In the rows, zero is written as 128.
The rows of R fall into 4 groups, which share some directions, and each row is roughly a mix of its group's hidden directions, except some rows that fit no group.
R (139 x 11):
[[105 135 196 132 102  96 147 140 123  93 145]
 [154 186 122 172  79 138 128 139 114 113 128]
 [ 93  62 150  97 155 133 126 131 134 106 102]
 [100 148  94 165 147 189 132 141 101 146 134]
 [125 109  51  85 140 126 123 122 120 104 130]
 [107 107 163 102 128 124  69  86 151 124 148]
 [ 96 100 155 100 175 122  99 141 145 105  88]
 [108 117 126 117 109 148  51 119 134  98 103]
 [110 101 141 152 165 100 140 179  85 115 115]
 [161 177 115 169  70 129 123 113 126 133 136]
 [157 158 137 164 142 184 117 116 105 164 149]
 [113 148  87 159 154 175  95 122  98 153 137]
 [ 83 163 133 169  72 138 123 123 148 112 119]
 [117 120 123 137 143 108  54 141 140  95  95]
 [121 144 115 115  72 140  95  90 171 106 142]
 [ 93 102 153 158 109  78 128 135 110 156  88]
 [193 127 154 139 131 107 143 139 109 176 150]
 [170 106 153  71 178 131 129 120 127 144 135]
 [135  87 105 147  55 120 106 117 149 129 125]
 [169 128 162  80 128  87 161 105 137 149 118]
 [152 123 157 105  99 110  74  82 130 155 135]
 [112 126 152  66 126 114 129  88 170 152 115]
 [142 124 132 153 170 108 123 165  71 164 118]
 [152 171 106 165 118 133 168  83 101 143 128]
 [166 124 138 153 161 114 108 190 108 155 115]
 [ 96  82 157  96 151 133 108 147 151  85 115]
 [143  96 151 152 191 128 177 131 118 140 134]
 [123 172 110 174  81 104 153 134  96 143 126]
 [159 179 110 157 163 141 128 161  87 128 140]
 [ 67 103 136 141 140  86 116 170 143 118 111]
 [177  90 149  94 117 142  76 125 138 109 131]
 [106 100 165  71 136 133 105 102 158 158 131]
 [122 164 108 106  66 138  77 122 130 125 119]
 [118 183 120 157 149 112 132  97  83 124 163]
 [110  70 140 118 184 107 142 152 103 136 125]
 [112 147 134  98  85  66 105 118 112 156 119]
 [ 95 137 116  98  92 134  84 106 171  94 125]
 [130 115 139 171 158  98 189 153 105 139 137]
 [108 143 122 182  89  81 153 104 119 146 132]
 [121  99  75 117 116  84 126 101 110 171 111]
 [190 133 141 153 126 142  77 121 119 155 154]
 [ 94 121 118 124 192 147 161 161 122  96 132]
 [108 120  86 110 117 160  72 107 143  91 121]
 [ 92 125 116 104 103 138  77 100 170  96 120]
 [144 197 100 159 104 121 158 108 121 137 141]
 [105  84 180  98 139 122 104  97 161 126 120]
 [153 177 104 168  92 140 170 149 121 126 136]
 [145 105 139  80 118 130  59 101 137 123 122]
 [106 111 132  97  86 168  97  91 149  95 130]
 [130 111 115 192 140 174 129 170 108 122 123]
 [103 123 112 150  88 117  92 143 131  71  94]
 [104  51 150 106 142 106 149 132 141 137 118]
 [138 102 125  95 105 137  68  99 163  99 128]
 [136  90 169 105 163  95 156 160 101 146 117]
 [121 116 139  69 104 124 115  78 163 101 128]
 [124  73 174  97 135 138  86 144 120 151 116]
 [ 79 124  71 119 122 169 135 154 144 121 104]
 [160 142 152 134 123 137  99  76 123 163 176]
 [133 161 127 158  80 127  98 156 103  92  96]
 [101 113  98 137  94 145  82 108 131  80  99]
 [153 141 108 113 144 191 100  95 110 161 138]
 [158 184 135 137 152 102  93 150 130 164 150]
 [ 80 106 141  91 120 109 112  85 170 113 117]
 [143 136 129 169 135 166 175 146  80 132 155]
 [118 152  97 154 129 122 199 154 104 116 113]
 [167 171 138 165 119 155 166 135  92 152 129]
 [ 92  74 120 126 130 101 186 107 127 125 116]
 [142 192 119  99  76 120 144 113 141 115 142]
 [136 158 146 181 130 122 166 122 117 185 133]
 [157 169 121 143  91 126 177  93 136 143 159]
 [158 151 110 139 108 115 111  70 123 177 151]
 [132 137 112 190 133 116 164 159 104  87 142]
 [137 137 115  95 118 180  94 131 165  82 136]
 [ 97  78 131  83 149  92  98 120 155 130 124]
 [154 165 160 116 144 166  85 147  92 151 134]
 [ 61 107 108 117 125 102 153 137 126  82 121]
 [112 103 107 131 145  89 102 177 123  95  87]
 [ 92  96 119  87  99 133 134 147 175  96 107]
 [119  85 138 152 171 116 159 180 133 105 142]
 [120 153 140 105  72 167 126  75 131 129 140]
 [161 169 125 161 101 177 107  96 140 119 148]
 [125  78 131 103 173 139 166 152 138 104 161]
 [146 164  70 127 107 149 116 147 109  80 125]
 [ 91 117 127 150 106  75 101 161 119  86 127]
 [155 123 114 164 167  89 138 180 109 152 128]
 [175 161 119 157 121 150 144 152  84 155 155]
 [ 59 130 104 111 142 156 100 122 156 151 111]
 [104  80 158  96 143  88 151 112 148 161 139]
 [113 115  64 127 152 158 143 155 144  87 115]
 [164 132 151 127  83 129 108  83 166 152 153]
 [101 116  56 102 113 145 123 138 137  97 106]
 [144 167 141 127  92 176 160 101  91 146 138]
 [150 133 172 129  78 121  71 105 138 133 119]
 [100 133 178 150 118 120 174 123 125  75 136]
 [168 125 141 114 160 143 114 132 111 200 129]
 [150 156 171 109 152 104 149 137 142 184 149]
 [ 92  70 130 100 153 116 117 128 163  91 119]
 [136 108 167 123 124  98 123  91 131 196 133]
 [107  91 181  98 154 120 111 115 144 170 111]
 [135 154  88 141 173 120 155 152 149  83 154]
 [132 140  94 174 102 129 180 157 107 105 147]
 [125 167  83 133  68 154 106 142 134 108 131]
 [103 123 103 149 135  91 173 179 111 110 104]
 [110 132 158 105 174 104 186 116 121 157 133]
 [104  92 126 115  83 138  67  96 116 129 127]
 [ 85 109 123 146 175 119 186 156 123 132 123]
 [129 167 168 147 119 115 152  94 132 119 186]
 [152 121 199 110 166 113 141 156 120 113 137]
 [101 106 120 105 114 114  77 132 124  67 107]
 [175 149 124 152 153 184 169 130 120 119 141]
 [105 145 115 110  89 159  98  87 155  84 125]
 [108 136 118 127  79 147  78 177 137 103 124]
 [ 70 100 154 141 170 100 151 110 140 117 146]
 [115 169  89 132  65 151 102 114 138 121 122]
 [160 106 145 101 184 175 134 117 150 111 137]
 [121 131 129 163  82  76 118 100 109 166 112]
 [103 115 133 112 114 148 203  89 124 115 127]
 [136 128 187 116 125  90 108 153  89 163 115]
 [ 96 103 142 115 147 146 100 158 142  65 106]
 [119 141 106 128  90  82 109 110  91 177 112]
 [139 109 129 111  96  89  68 138 132 146  87]
 [142 110 151 105 131 116 156  86 160 169 172]
 [ 77  79 117 134 149 124 125 150 151  93  95]
 [130 160 127 119  76 160 109 129 121 187 111]
 [145 138 142 154 145 142 184 121 150 183 152]
 [143 141 138 106 185 172 166 157 126 132 150]
 [ 98  75 129 110 159 118  97 140 160  85 131]
 [182 125 122  88 114 115  79 103 156 141 117]
 [137 181 104 143  67 148 123 127 109 155 121]
 [117 131 118 154 141 112 189 181 106 150 117]
 [144 154 149 172 138 143 182 102 107 165 123]
 [120 127 152 149 153  74 170 169 110 144 110]
 [190 139 144 151 121  83 113 113 114 154 158]
 [135  77 139 148 131  81 118 161 131 163  96]
 [ 99  85 125  98 151 146  95 117 177  98 127]
 [185 126 154 133 143 144 167 130  81 150 148]
 [136 168 110 168 110 143 169 159  90 129 156]
 [125 115  74 114 114 175  75 116 143 122 120]
 [166 171 110 163 150 153 128 171  97 117 124]]

In each list below, two rows fit none of the groups, and each other row fits one group, some only roughly. Which are they? Name them in the order they come.
  J_800: [137 136 139 156 121 100 190 183 125 144 118]
  J_158: [ 80  77 130  94 153 124 138 119 154 111  95]
  J_296: [ 99 125 112  87  99 156 106 105 171  90 112]
  J_934: [ 67  66 135 140 137 120 160 132 127 123 132]
  J_459: [112 132 129 102 103 178  75 105 162 125 110]
  J_120: [115 125 124 145  74  79 142 158 102 128  90]
  J_577: [120 137 118  68 109 141  94  93 173 114 127]
  J_16: [148 165 137 146 145  90 131 134  99 191 144]
  J_773: [114  80 127  92 160 136 148 178 128 131  94]
  J_499: [114 129 120 115 120 163  73 123 153  71 109]

J_158; J_934
  J_497: [152 112 133 153 146 153 152 174  71 134 104]
  J_911: [105 102 151 197 145 120 141 162 100 130 122]
  J_921: [106 166 105 154  79 168 121 143 153  97 130]
  J_85: [ 87 121 117 146 180 150 117 158 121  84 104]
  J_950: [149  93 176 103 185 113 113 119 107 140 123]
  J_647: [ 92 159 115 136 104  87 176 162 116 102 120]
  J_553: [123 173 130  90  89 152 118  85 166 126 125]
  J_825: [137 126 171 103 164 117 116  89 114 178 155]
  J_529: [135 118 105 152 184 118 154 179 122 100 109]
  J_171: [ 97 113  89 117 168 137 177 159 133 115  96]

J_647; J_171
  J_544: [152 160  96 146 100 150  68 158 136 142 129]
  J_478: [181 142 124  97 143 158 129 103 135 177 157]
  J_545: [ 70 109 124 125  77 121 148 141 135 101  92]
  J_397: [126 167 111 171  71 145 117 158 112 105 123]
  J_47: [109 100 145  99  90 140  73  99 160 117 116]
  J_618: [ 95 143 135 155 142  97 198 138 112 127 150]
  J_187: [ 84  87 166  99 179 112 129 128 133 115 133]
  J_533: [143 169 113 155  78 154 140 138 140  79 143]
  J_69: [131 122 113 161 130  84 171 156  87 165 131]
  J_270: [106  82 158 134 175  84 136 124 115 159 120]
  J_169: [104 110 100  96 120 117 110 144 152  69  89]
  J_22: [139 101 118  98 112 117  61  86 137 143 116]
  J_597: [133  91 140  98 103 139  73 132 157  97  98]

J_544; J_545
